Where one turn sends some rows of the set: a few examples, then the rows asked
dozu: [-29 -41  -8  17   8 -46 -10  12  19 -14  44  -7 -21   8]
Mosib: [ 22 -27 -15   4  -4  18 -39 -10 -55 -13   6 -18  49  28]
gan: [ 11 -30 -14  10 -42  12  23 -17  -5  31  16  26 -56  -7]
Bofu: [  6 -36   2   1 -34  12 -27 -20  19  34   5 -45  78 -11]
Bidof: [ 27 -36 -31  11 -54   6  36  -4 -14  16  22   8 -51   3]
vego: [ 18 -30 -16  19 -45   2  -8 -18  32  23  32 -44  81   4]
kef: [  2  -7  -2  25   9  18 -46 -33 -21   7  23  20  44  22]
Zuzed: [-10 -48  23  48   2  -8 -52 -27  43  27  23  -1  20  -9]
rugom: [ 39  -2 -42  19 -56  10 -12 -22 -26  13  30 -13 -56  -1]
seluk: [ 16 -40  -7   0 -42   9 -20 -13  12  25   8 -56  80  -6]
bido: [  7 -19  -1   7   7  23 -51 -23 -42   2   4   2  45  18]
Gapo: [-16 -55 -16   4   1 -47  -7  27  -3 -26  33 -31 -19  13]
fedu: [ 64 -33  -8   1 -27  -5 -21   7  55  30 -35 -33  12  -2]
soka: [  9 -26  -6  21 -39   5 -15 -25  38  32  30 -33  79  -2]
Simo: [ 34 -58 -24  59 -29 -28 -10   6  29 -16  54 -41  32  24]
mutap: [ 59 -23  -8  14 -25  -8 -19  -2  73  35 -22 -18  12  -2]
merul: [-32 -52   3  -3  14 -38 -24  15   0 -11  18 -18 -24  -2]
delu: [ 27 -43 -26  -1 -52  11  30  -1 -25  15  10   1 -53  -1]
teme: [ 27 -11 -32  36 -11   6 -20 -16 -24 -18  46   0  51  43]
tegif: [ 19 -30 -24  16 -48   7  32 -12  -4  23  25  21 -54   0]
vub: [ 27   2 -29  19 -46  13 -22 -32 -18  25  27   1 -59 -10]
Guvu: [-19 -47 -18  15   2 -49  -4  21  11 -23  45 -20 -19  14]
simod: [-23 -57  -6  -6   7 -41 -17  24  -8 -19  19 -29 -22   4]
veb: [ 70 -32 -16   5 -33  -9 -15  11  57  24 -29 -37  13   3]
Delem: [ 20 -82   8   7 -14  -5 -48  10 -15  -1 -13 -62  26  -4]
Dad: [ 10 -43  -4  68 -14 -22 -25 -17  53   7  55  -8  26  11]
Runu: [  3 -28   2  12 -34  10 -25 -27  32  38  16 -33  77 -10]
pere: [ 33  -6 -30   5 -48  17 -24 -23 -34  20  13 -14 -59 -11]
Zef: [ 65 -23 -15  18 -30 -12 -11   3  73  29 -15 -22  13   4]
lav: [ 26  -2 -26  10 -45  17 -27 -29 -27  25  16  -4 -59 -13]
Nuken: [ 39 -79 -18  28 -30 -18 -21  20  -4 -20  20 -68  31  17]
moze: [ 23 -37 -15   9 -46   4 -10 -11  19  19  21 -55  82   2]
Lamam: [ 71 -28 -19  13 -34 -12 -10   9  64  23 -19 -32  14   7]
kirom: [ 12 -38 -10  -1 -41  15  17 -14 -17  31   3  19 -56 -11]
nur: [ 33 -22 -31  18 -12  10 -24  -7 -45 -23  28 -18  51  39]
leb: [ 19 -43 -16  -6 -45  15  20  -5 -26  23  -1   6 -55  -8]
gufi: [ 58 -27  -5   5 -24  -4 -24   1  64  35 -33 -23  11  -5]
Zado: [ 12  -2 -17  39   0  10 -30 -30 -11  -3  44  19  48  33]
ber: [ 33   3 -38  23 -52  10 -14 -28 -18  19  34  -3 -57  -4]
teru: [-36 -44   2   8  14 -41 -20  10  14  -7  30  -6 -23   1]
Kupu: [ -5 -68  30  17   3   1 -63 -14   9  23 -11 -28  20 -17]
Nok: [ 39  -8 -39   9 -54  13 -17 -19 -35  14  20 -19 -56  -5]

Gapo -> simod
Zado -> teme
fedu -> gufi
And these:
gan -> tegif
Runu -> soka
Nuken -> Delem
pere -> lav

Where one turn sends some rows of the set: a few examples, then the rows asked
Bev: [ -5   8  13  11   3  -3  24 -65 -30  -5   3 -23 -20 -22 -20]
Rom: [  5 -57 -28  26 -12 -21  37   9  -6  11  32  30  38  -8 -13]
maro: [ 29  36   2   6  -8  28 -13  46   9  18   4  -8   5 -24  35]
Biva: [-25  -7  33 -14  11   9   7 -38 -30  35 -15 -32 -26 -11 -18]
mab: [ 45  11 -17  34  35 -10 -10   8  11   2 -21  39  37  -3 -29]
bired: [-38  -6  21   9 -47  11   7 -34  18  38   2 -11  26  38  15]
doduz: [ -8 -64   4  -2  -3 -20 -29  30   2 -24 -28  31  23  -1   6]
Torad: [-26  16 -25 -18 -14 -28   9   3 -39 -26 -24 -22 -12 -38   7]
piba: [ 15  64  -6  19   6  24 -16  39   9  28  24   0  22   7 -13]
diz: [-23   9  40 -19  -1  29 -20 -42 -18  16  38 -15 -15  29 -15]
Bupef: [ 36 -34 -26  17 -21 -30  33   8  22 -16  25  44  23 -10  -9]
refif: [ -4 -31   2  40  22  -9   2 -36   2  28 -17  27  52  25 -36]
Zum: [ 26  -1 -11  45  33  -8   1 -22   6  20 -16  33  49  11 -40]
sete: [ -2  41   6   5   6 -17   3 -44 -16 -32  20  -8 -20  -6 -54]
burar: [ 11 -28 -18  -5 -14 -31   3  40  27  -9  31  49  24  20 -40]
Ridig: [ 45  -2 -16  15  27 -13 -23  35  14 -15 -29  39  25 -14 -10]
Lifu: [  8  60 -15  -2 -20  -1  12 -59  -8 -15  14  -6   2   9   6]
palog: [-19  65 -23 -39  -7  -2 -27  30 -20  -2   4  -8   3  10   3]
fuv: [-29 -74  13   7  -4 -18 -22   3   0  -5 -22  27  33  18  -9]
leto: [-53  -2  -6 -15  -3 -22 -11  15 -50 -31  12 -22 -11 -21 -29]
Vari: [-27 -62  11  23   6 -13  -9 -24  -1  18 -18  25  45  29 -26]
Vetul: [-43 -20  40 -12 -47  13 -27   4  22   7  22  -3   6  40   4]
Mobor: [  2  35  22 -14 -10  21   2 -66  -4  20  11 -12 -11  22   4]
bomul: [ -7  56 -19  46 -10   8   5  -2   1  13  43  -1  44  17 -28]
zem: [-23  23 -11  43 -35   6  25 -41   2  23  23 -10  46  21   1]
gema: [ -5  76 -29 -14 -15 -11 -12 -10 -15 -29  23   1   8  14 -10]
radu: [-26  27 -15 -39  -8  11 -16  27 -38  13  -5 -23   0 -12  37]
finev: [-24 -23  25   0 -44  11 -30  27   9 -39  43   0   0   6  17]
rim: [-39 -12  23 -12  -5  23 -19 -16 -47 -12  54 -21  -7   5  -2]
Ropom: [  4 -33  -6 -26 -12 -21   3  45  31  43  -6  40  22  26 -21]
kasik: [ -5  48 -11 -34  -5 -22   0  -1  -9   4 -47 -15 -24 -19  -3]
Favod: [ 12  -3   5   9 -32  17 -11  36   1 -30  23  -7  -1 -30  47]
fes: [  8 -52 -21  -3 -18 -18  35  19  11  46 -11  26  31  -2  11]
ropi: [ 22 -34  -8   0   9 -18 -29  43   9 -27 -34  35  19 -14   7]
Fefug: [-52  -8  28 -28  12  -1 -19   5 -38  15   3 -26 -21   0 -40]
Zur: [-34  -8  -3 -16 -11  17  -8   3 -55  -9  25 -28  -1 -20  35]
rutid: [ 31 -28   9  -5  11  -1   9  23  31  56  13  39  13  19 -34]
zuse: [  9 -40  -7  15   7 -13  10  27   8  19  50  40  29  16 -54]
novi: [ 48 -33 -10   4  -8  -9  35   1  30  37  -5  36  15  -8   5]
Vuret: [ -2  62   5 -27   7 -18 -14 -11   1  -6 -13  -3 -27   6 -49]

sete -> Bev
zuse -> Rom
And these:
Lifu -> Mobor
maro -> piba
mab -> Zum

Where one turn sends some rows of the set: a few examples, then the rows asked
bosis: [ 23   6   0  -9  -8  28  -8  31  -9  -3  56 -32   3 -88  -2  32  24  11
 -22   0 -40 -22  46  20  16 -58  12 -58   0   2 -14]
segeg: [-16 -51 -32 -47 -32  33 -20 -29   0   1  28  28  -4 -12   7  14  25  39
  -9  24 -54 -27  -4   1  13 -12 -22   4  46 -20   3]
Zit: [  0   1  -6  17   8 -29  -3   7 -13  20   1  37  14 -23 -53  22 -33  -2
  16 -38  17   7  22  55  12  20 -14  21  23  -8  -8]
Nini: [ 40 -17  35  45  25  16   2 -21 -19 -12 -10   0 -14 -50 -14   9  58  26
  10 -40  53  -2   5  -5  29  -7  18 -15  13  60   4]
Nev: [-17 -33 -11   8  30 -45   2 -23  24 -33  20  35 -34 -28  10 -18  13  37
 -50  26 -15  33  23  -9  -1 -11 -69 -20  24  -5 -12]
Pida: [  9  -1  -5  42  49  46  21 -12 -33  -3   1   6 -40 -52  -4  -7  14  48
 -84 -10 -53   9  38  -3  42 -50  31 -14 -12 -20  -3]
bidu: [ 37 -18  41  43  21  13   3 -16 -17  -7  -1  -5  -5 -58  -3   7  56  24
   7 -53  44   3  21  -6  37  -5   2 -11  18  61   4]
muz: [ 27 -18  37  33  25  25   7 -17 -22   2 -10   0 -12 -57 -10   4  57  19
  14 -50  52   5   9  -3  28   1  10 -18  16  62   0]
gutob: [ -7  -5  -4   3  14 -29  -3   7  -2  33  -4  30   8  -9 -58  20 -19 -12
  19 -22   9  21  14  57  22   5   2  26  17 -10  -9]
bur: [ 47 -22  34  39  24  10  -3 -11 -25   0  -3  -6 -11 -53 -11  10  57  27
  14 -47  48  -1   7  -7  28  -1   0 -17  12  59  -1]
zos: [ -6 -40 -34 -54 -27  36 -10 -30  12   1  33  34 -17  -9   7  15  29  26
  -4  39 -35 -32 -10  -7  20 -20 -21   8  42  -9   3]
Tofi: [  9   7  10  52  47  49  29  -8 -33 -17   4   0 -39 -46  14   0   9  36
 -88  -7 -40  21  32   1  34 -50  29  -7  -7 -13  -5]
tekub: [ 34 -14 -14  -9   0  42  27   0 -17 -16 -47  -3 -12 -45  26 -30   5  36
 -51  -9  55 -25  -6  46   5   2  37 -60  35  35  12]
lif: [ 13 -35 -58 -23  26   3  23 -17  37 -36 -19  22 -21  10  -7  54 -24  42
 -35 -52  40   7  -4  26 -11 -19  30   3  13 -22  -5]
saz: [ 38 -12 -28  -3  -5  40  30   0 -20  -5 -53  13  -6 -50  29 -29   0  40
 -41   3  46 -28   0  51  14   3  29 -59  21  36  13]
luk: [  1   8   4  39  49  45  22  -7 -37 -13  10  -2 -42 -55  -2  -7  14  29
 -93  -8 -48  20  32   1  39 -51  20 -20  -4 -13 -10]
Nada: [ 16  -3  -1 -18  -8  41  -5  32 -18   2  60 -31  -4 -96  -2  32  18  17
 -28  -3 -40 -24  38  23  13 -48  19 -52  13  -1 -18]
paro: [ -8 -36 -49 -49 -20  43 -13 -18   9   8  27  43  -4 -18  12  15  24  26
  -8  28 -47 -21 -13  -9  14 -22 -22   6  41 -24   7]
lamen: [-16 -37 -16  16  30 -36  -2 -22  26 -39  35  40 -27 -36  14 -10   7  40
 -40  10 -22  45  17  -7  -1 -16 -65 -24  20 -20 -11]
des: [ 13  -6  -2  55  50  43  25 -10 -31  -6   6  -7 -46 -47   5  -3  21  32
 -82  -5 -47  25  33   2  36 -49  28 -10  -9 -19 -11]
sukez: [ -5 -11  -9  10   7 -21  10  12  -6  33  -3  33  12  -7 -50  15 -19 -11
  22 -37  24  14  22  49   6  12 -15  24   7 -17  -8]
Renet: [ 23   0   7 -13 -10  38  -7  42 -11   8  52 -32  10 -87   1  30  12  13
 -19  -4 -37 -22  47  24   7 -49  17 -53  21   6  -4]
fidob: [ 43 -20 -24  -7   6  42  43  -3 -22 -12 -50  -3  -9 -34  31 -26  -3  31
 -47   2  39 -24  -7  43  14   0  32 -62  30  38  12]
bazal: [ 12 -28 -53 -26  19   1  15 -11  46 -35 -19   6 -32  13 -13  58 -22  33
 -44 -36  40   7  13  39 -11 -24  31   2   6 -22  -6]
Meva: [ 38 -25  30  34  31  15  -3 -25 -20  -3  -5   6 -13 -52 -13  10  54  39
  17 -51  48   6  13  -8  27 -12  12 -26  12  67  10]
Sebus: [ -7 -11 -10  12  15 -27  -1  11  -9  19  -5  35  12  -2 -60  19 -19  -7
  19 -32  31  18  20  42   3   8   2  28  13  -9   6]
gozim: [ 25  -1  -2 -17  -8  30 -10  37 -10   4  48 -33   5 -83   3  25  15  11
 -18  -3 -50 -27  33  29   7 -54  20 -61   9   1 -16]
Samo: [  6   0  -3  39  47  42  24 -10 -43  -7   9  -6 -37 -50   2  -5  15  38
 -89   9 -51  19  32   3  37 -52  36 -13  -7 -16  -1]
kosel: [-29 -40 -27  16  16 -30  -1 -28  18 -45  18  36 -26 -29   9  -8  18  38
 -56  26 -30  33  34 -10   5 -14 -62 -16  29 -15  -8]
kuri: [ -1 -13 -18   9  10 -23  -5  15   3  27  -3  37  18 -17 -55  13 -22  -8
  22 -35  17  24   2  56  24  10 -13  17  23 -10   0]
Luve: [ 18  -4  -9  -5  -7  30  -4  37  -7   1  58 -19  -1 -96  -7  30  11  21
 -15   1 -42 -20  37  30   8 -60  17 -62   5  12 -16]
mefe: [-28 -33 -24  27  24 -28   0 -25  25 -42  27  34 -37 -41  26 -10  19  40
 -45  10 -20  38  30  -6 -20 -15 -60  -9  23  -1 -10]
veveg: [ 12 -34 -53 -21  24  10  11 -12  33 -43 -11  13 -27  20 -18  47 -33  24
 -38 -43  38   3   0  37 -24 -22  32   5  11 -10  14]
tave: [  7 -28 -60 -19  17  26  26 -17  26 -37 -17   9 -25  20 -19  62 -33  41
 -39 -49  35   5  10  33 -10 -24  23   3  19  -4   6]
vog: [ 35 -17 -17 -10  -2  34  38   5 -17  -6 -55  -8   3 -42  22 -27   5  35
 -40   2  48 -28   4  45  11   3  32 -63  30  38  15]
bevo: [-16 -29 -34 -42 -33  43 -18 -32   7   8  32  38  -6 -10  13  -4  25  26
   0  19 -49 -31   5   3  10 -22 -20  -1  51 -19  14]
ruk: [ 34 -14 -20  -7  -6  42  38   2 -23 -12 -45  -1   0 -40  36 -25   1  38
 -55   0  40 -27  -4  46   9 -10  38 -52  43  41  13]
nuf: [-19 -33 -25  24  21 -31   1 -30  22 -44  20  45 -31 -31  13  -2  18  21
 -52  17 -26  35  25  -5  -4 -19 -69 -22  31  -6 -21]
gom: [  5 -28 -53 -21  10   8  23  -8  34 -41 -17  15 -17  20 -17  47 -32  24
 -26 -39  50   0  15  38 -15 -17  30   2   1 -18   9]
dusa: [-21 -37 -35 -40 -35  25 -18 -30   1 -14  36  39  -2 -15   5  18  31  27
  -5  34 -51 -26   1  -7  15 -26 -23  -1  46 -15  -3]

bevo -> Zit
saz -> Luve
And these:
Tofi -> ruk
Nada -> muz
bosis -> Nini
nuf -> veveg
gozim -> bur
lamen -> lif
bazal -> zos
kosel -> gom

Where one turn sends some rows of the set: a few examples, then the rows asked
gatug: [ 18 -28 -25  -6  22  -6  17   5 -29  54   8 -29  17 -19 -36]
zulof: [ 42   1 -32  32  41  -4  -9 -29  28  18  13  16  13  13  35]
nonub: [ 31  -3  11  -3 -59  -7  -6   9  32 -23 -33  11   9  17   0]
tor: [  6  12 -46  20  34  23  26  22  -6   2 -44 -23  -6  17  20]
gek: [-10  10 -12  25  21 -53  23  -7   2 -26  24  12  20 -36  25]
Badu: [-12   8   0 -24 -23 -17  12  41 -10  32  55  51  -4  15  -1]
Mosuk: [-36  10   5  23  35   8  27  13  12 -33  62   6 -30  24  15]
faroz: [-12  -2 -11 -24 -16 -13   0  45  -8  24  59  52   6   6  -5]
lop: [  8 -45  18   0  -4  -7  -7 -37  31 -29  31 -40   1  32 -30]
visal: [-43  16  -4  18  -1  -1  40   1  20 -35  56   8 -39  23   8]
ripof: [ -4  28   3 -19  16 -43  -3 -12   9  54  -6 -33 -22  38 -22]
rima: [-55   6  12   6  33  -5  29  10   2 -31  48   7 -17  39  16]
Nudi: [ 11 -40 -32 -11  29  -3   8   1 -29  47  15 -30  26  -8 -30]
liros: [ 16 -41   7  -5 -14  -6  17 -39  21 -33   4 -41 -15  20 -44]
tabez: [ 11   8  31   2  -7 -51 -15  13  13 -13   5 -23 -40 -28 -16]
mag: [-11  34   1 -68  27 -13  24  -4 -20  -3  11  12  20  39  -5]
dud: [  2  25 -49  29  17  16  24  24  -5   1 -43 -28   2  19  13]
subi: [ 24  -2 -17  -7 -56 -11 -14  12  48 -12 -24  21  12  34  -4]
zad: [  0  13 -29  34  26  13  17  19 -12  26 -43 -29 -16  27  22]
Duk: [ 10 -43  17   1  -5 -14   3 -40  41 -30  27 -33   5  14 -36]
guto: [ -5 -18 -10 -33 -18 -19  26  29   5  15  66  54   0  30   1]
Kaz: [ 22  -7  -8 -18 -51  -9  -4   3  42 -17 -33  20  10  43   4]
kosup: [ 39 -27 -28 -23 -45  -5   7   9  48 -16 -28  10  10  18   4]
Tig: [ 19 -32 -31  -9  34   3  31   8 -38  52  21 -22  -9   7 -32]
teto: [  3  16 -59  25  19  22  34  30   5  19 -23 -17 -22  -2  22]
vek: [ 13 -49  24 -19   9   1 -10 -23  39 -37  13 -26   4  16 -38]
subu: [-36  19   7  22  24   9  25  19  -2 -39  56  -7 -30  31  13]
gim: [ 20 -23 -29   3  41   9   6   7  -6  63  14 -18  21 -10 -33]
nipo: [ 56   5  10 -40  25  28 -21  -2  10 -26  11  27  -3  22  11]
Fabe: [-17  15  -1  -9 -19 -17  22  30   0  20  58  56  24   4  -1]

rima -> vek
tabez -> ripof
lop -> Nudi
And these:
tor -> Mosuk
guto -> kosup

Where one turn sends some rows of the set: a few examples, then the rows asked
tapu: [ -9  42   3  -8 -11   4  -6  34 -22  19 -67  -5  12  41  -6  25 -19  28
   6]
deze: [  4   9  22  -9 -21  25  14  16  -2  -8 -82  53 -14   2  21  36 -16 -29
 -17]
vef: [-10  16 -16  30   8 -28 -43 -19   3  45 -49   7  24  -9   0  -7 -27 -21
  14]
fupo: [ 20  -4 -28  -9 -31 -11 -20   8   5   5   3  45 -19  56   3  15 -22  14
  63]
tedom: [ 49  56 -37  -3 -32 -24  26   7  17  10 -34  26   1   3   5   7 -47  -7
  27]
viz: [ 16   4  33 -63 -42   1  -1 -49 -10  14 -39  24   2  11  -4   0  -2 -22
 -44]
sifom: [ -7 -16  34  -6 -34 -17  30 -13  44 -14  -3  -5 -33  11 -30  39  23 -30
 -12]
rudit: [  8  26 -19 -16   1   6 -33   5  12   7  78   7   7  19  22   9   5  22
   6]
Likik: [ -1  53  -5 -18   5 -43  27   0   2   5  10  31 -13   9  16 -53  10  12
  -2]
Fasi: [ 35  27  11  25 -21 -22  44  14  13 -15   0   6   6  38  52  37 -22  20
  14]
kuzun: [ 10  -5  47  11   4   5   5 -38  11  24 -17 -31  -6  18   6  24   0 -63
 -13]
mor: [ 13   7 -16 -22  -5 -57 -10  -8  -4  62 -24 -21  32   8 -10   1  -3 -40
  17]
pego: [  9 -54 -16 -25 -14  17 -38  -1  33   7  39  20 -23 -18  34  44 -26  -9
   5]
dal: [ 17  31 -23  -4 -57 -33  29  17  -4 -26 -22  44  -2 -19  37 -13 -50  -1
   5]
zuki: [ 14 -35   8 -25 -14 -45  -3 -22  18 -37 -25 -28 -13   9  25  11 -18 -67
 -42]
siben: [ 17 -20  13  10  -5 -19  -3  14   0   1 -22  46 -23  31  -8 -43 -10  28
  39]
danod: [ 43   5 -34  16 -50  -2 -15   0  57  19  19  23 -45  17  -8  16 -14   4
   3]
Gep: [ -5 -10  31  10 -19  16 -47  14  -3 -10  24  58  21  -1  34 -19   3  12
   7]
duzo: [ 29   2 -12 -67   4  16  -8  10   3 -17  28  20 -24  45  35  48   4  -5
 -48]
Mise: [  4  37 -91  -2 -10 -19 -22  14   1  -7   0  21 -45   4  14  12  -8  -9
  -5]
Befav: [ 15 -14  60 -25  -6   1   4 -33  25  32 -34  28  21  34  18  32 -21 -26
 -32]
Tivav: [ 36  32  -2 -24  13 -26   9  -4   4 -14 -55 -20  30 -17  57 -29 -11 -20
 -17]
buro: [ -6  11  34 -22  18 -20  24  33   1 -11 -61  -7  10  24  36   8  -3  42
  -5]
zam: [-27 -16   9 -27 -35 -39 -34  10  16 -15 -20  34 -36 -42 -33  32 -14 -17
 -19]
Golop: [  8  23 -73  19   1  -4  18  12  29  -7  15   7  -4  17  20  -8 -10 -54
   7]
kegod: [-20  17 -17 -47   8  24  -7 -24 -10 -49  33  14  -2  20  42  11 -19 -11
 -45]
keta: [-24 -18   3 -11   4   7 -45  15  10  -4  19 -23  -1  10  54  67  16  -5
 -26]
bav: [-22 -18  24  -9 -50  20  -2 -18  20 -11   4  32 -32   7   3  43  18 -47
 -42]
rup: [ 62   6 -13 -21   7 -10 -16  37   1 -15 -37 -48  -7  -6 -21  47  -5  -7
  -9]
niv: [ 15  15   3 -60  -9  -5 -41  33  16  -7  47   6  16  -8  -8 -15  12  28
  -8]
zabol: [ 19  20  23 -81   1  -6  -8 -11  43   7  40   4 -27  23  -5  22  11 -21
 -19]
Kat: [-14  -5  11 -14 -17  34   1  18  24  18 -44 -11 -11 -34  19  52 -25  -3
 -56]
nuva: [  3  -1  15 -34   6 -12 -36   9 -40   0 -58 -20  34  -8   4  44 -29 -41
  -8]
nago: [ -9  34 -19  27 -16 -22 -19  -3 -39   4 -38  -6   7   0  48 -11 -41 -51
   4]
vudek: [ 16  23   0 -30  21 -32 -41  16 -27  26 -14  16  15  10 -10  16 -58  30
  28]
Bules: [ 15  59 -46 -58 -30 -17 -27  24   0 -15   9  39 -19   3  31 -23 -24 -17
  -5]
Zezi: [  0 -64 -20  -8 -12 -43 -39  14  20 -12  25  -2 -41  -8  10  -1 -26  10
  -3]
gibin: [ 17 -22  13  16  11  -1 -18   9 -46 -24 -32 -41  31  -1  25  19 -11 -33
  13]
Vorek: [  4 -23   4 -24   1 -25 -24  -3  -1 -16  43   9 -33  34 -20 -34  21 -37
 -26]
Vop: [ 21 -34  -7 -19 -18   4  -1  36  44 -28 -43 -27 -27 -16  37  19   0   0
 -52]

tapu -> Kat
niv -> dal
And these:
buro -> Vop
kegod -> Golop
keta -> danod
Bules -> nago
nuva -> bav
Tivav -> zuki
Gep -> Fasi
vef -> Befav

